In the rows, zero is written as 128.
Named turns come first, each shown by rows before and after it. Which turns, in which order, take the first row of each pair that follows to the second? Write the first one first, as in the answered first pair.
turn fenop:
[139 155 146 181 151 113 119 194  63 120 168  90 105 183 118 153  71] -> [178  76 111 177 155 163  57  82  80 140 149 125 151 145  85 100 122]
[135 131 115 143 123 135 105 118 106 125 136 124 117 157 132 139 126] -> [134 112 105 123 134 128 108 110 119 124 115 143 133 126 138 114 149]
[141 123 144 130 122 145 120 108 136 122 119 115 152 143 107 143 130] -> [141 115 143 114 136 129 135 124 146 115 106 127 155 113 125 132 147]
turn vev:
[160 122  93 145 107 129  92  67 137 161 142 112 103 153  88 137 103] -> [150 146 105 151  98 117 101  91 131 157 150 107  87 168  98 147  94]
[ 88 106 142 127 150 129 148 111 138 134 103 134 134 111 145 138 131] -> [ 95 104 142 130 147 134 146 105 138 135 108 133 141 115 145 141 125]
[143  97 124 103 149 111 126 102 165 112  93 144 164  76 144 120 168] -> [159 100 129 116 138 129 122  85 162 111  96 120 185  94 126 162 145]
[ 86 130 105 112 134 115 120 165 125 145 133 159  74 123 158  55 156] -> [116  88  94 105 138 143 104 118 145 151 114 163 107  97 131  53 173]
turn sakud:
[113 159 139 133 127 111 146 146 113 131 148 123 122 149 143 149 107] -> [117 142 142 129 143  94 145 129 117 129 135 146 142 125 166 129 138]
[154 142 115 125 104 133 127 140 136 125 134 107 100 129  77  85  95] -> [136 139 122 132 113 106 116 121 115 127 134 136  96 120 111  50 130]
[137 118 134 111 136 137 143 184 139 122  84  93 123  94 114 158  98] -> [ 97 150 136 135 122 114 123 193  98 131 111 110  80 136 135 127 104]
[126 133 150 175 158 124 160 134 118 110 121 134 140 167 143 163 140] -> [128 128 151 173 161 122 163 126 120 112 116 140 143 159 148 163 145]
turn lalek:
[140 168 165 112 145 144 174 177 139 111 119  98 113 105 108 191  86] -> [159 129 165 158 128 165 102  54  99 134 145 120 148 144 101 182 118]
[103 125 121 136 142  92 126 126 131 134  94 148 129 103 151 123 191] -> [114 145 124 127 137 105 164 175 153 120  93 106 127 106 129 171 144]
[108 103 153  88 129  92 145 195 133 135 138 165 101 101 163 165 146] -> [137  97 166 107 108 125 138 166 130 136 150 127 124 136 125 224 108]
Now pairs of rows:
(two turns a pair)
[151  88 115 102 124  94 138 126 154 125 118 125 147 110 124 125 138] -> [154  84 119 107 119 102 130 111 151 128 125 120 153 115 117 137 133]
lalek, lalek
[141 125 146 104 135 134 158 176 166 143 120 136 150  82 138 148 136] -> [141 132 148 150  97 165 103 123 123 157 163 122 138 153 109 162 110]
sakud, lalek
[123 121 111  93 116 125 121 138 131 108 129 130  96 126 131  81 142] -> [152  98 114  89 114 148 129 118 154 102 117 117 130 114 109 111 131]
sakud, vev
[147  89 117 117 149 160 132 114 154 135 105 129 155 111  76 136 128] -> [106 118 114 147 131 146  91 123 110 149 140 144  97 164  92 100 129]
sakud, lalek
[123 107 116 108 132 136 144 115 135 130 108 125 145 103 117 119 126] -> [108 141 121 132 111 136 135 126 113 134 133 112 118 147 111 132 100]
vev, sakud
[126 120 103 111 146 127 149 162 147 122 107 151 103  94 126  86 149] -> [158 111 107 116 125 168 145 141 154 123 115 111 127 113  78 145 109]
lalek, fenop
[128 121 172 120 122  97 148  61 113 152 132 163 182 131 175 166 191] -> [107 145 178 113 125  71 169 110 111 144 135 163 160 132 196 165 185]
fenop, vev
[107 108 112 144 113 117 119  92  93 132  94 154  92 143 170  96 159] -> [134  86 112 148 103 146 109  59  99 133  94 136 125 148 141 127 143]
vev, vev
[132 152 146 135 142 109 168 144 122 133 121 117 156 119 146 186 116] -> [121 149 138 166 119 120 115 101  88 150 150 125 136 165 139 165 119]
fenop, sakud
[166 122 127 156 120 180 107  68 136 119 111 119 125 124  90 146 139] -> [158 112 120 145 132 168 100  61 138 118 100 146 123 102 107 115 169]
lalek, vev
[137 116 142 135 139  99 127  60 101 170 149 143 161 126 173 114 164] -> [121 141 138 105 154  73 170 135 121 158 133 144 136  98 189 103 164]
vev, lalek
[158 102 170 160 127 141 134  71 110 115 144 122 171 151 124 168 138] -> [154  81 156 145 148 132 141  74 124 110 125 148 177 111 141 126 172]
sakud, fenop
[116 137 152 125 132 110 146 143 124 107 132 128 124 112 154 119 146] -> [134 131 149 120 131 133 155 148 143 103 126 106 135 110 131 143 124]
vev, lalek
[147  95  86 151 119 160 102  99 124 151 150 138 131 130 108  86 112] -> [147 108  87 122 136 149 158 170 154 135 125 118 134  92 113 106  92]
fenop, sakud
[150 127 129 130 112 148 121 118 132 126 125  89 140 139  97 161 103] -> [130 115 137 133 133 109 114  87 113 129 117 137 153 116 147 114 164]
sakud, sakud
[128 166 169 127 146  89 193 191 141 107 121 110 140 122 169 187 101] -> [116 158 175 126 157  69 188 173 130 109 120 137 147 106 195 169 136]
sakud, sakud
[138 154 157 145 135 115 159 158 118 130 127 102 130  99 132 145  90] -> [133 117 138 160 131 126 104  91 100 150 132 141 129 103 131  86 137]
fenop, lalek
[125  93 139  79 126 116 128 143 135 140 130 126 156 102 142 116 152] -> [132 106 141 109 101 150  99 127 113 148 158 100 144 153 109 141 121]
fenop, fenop
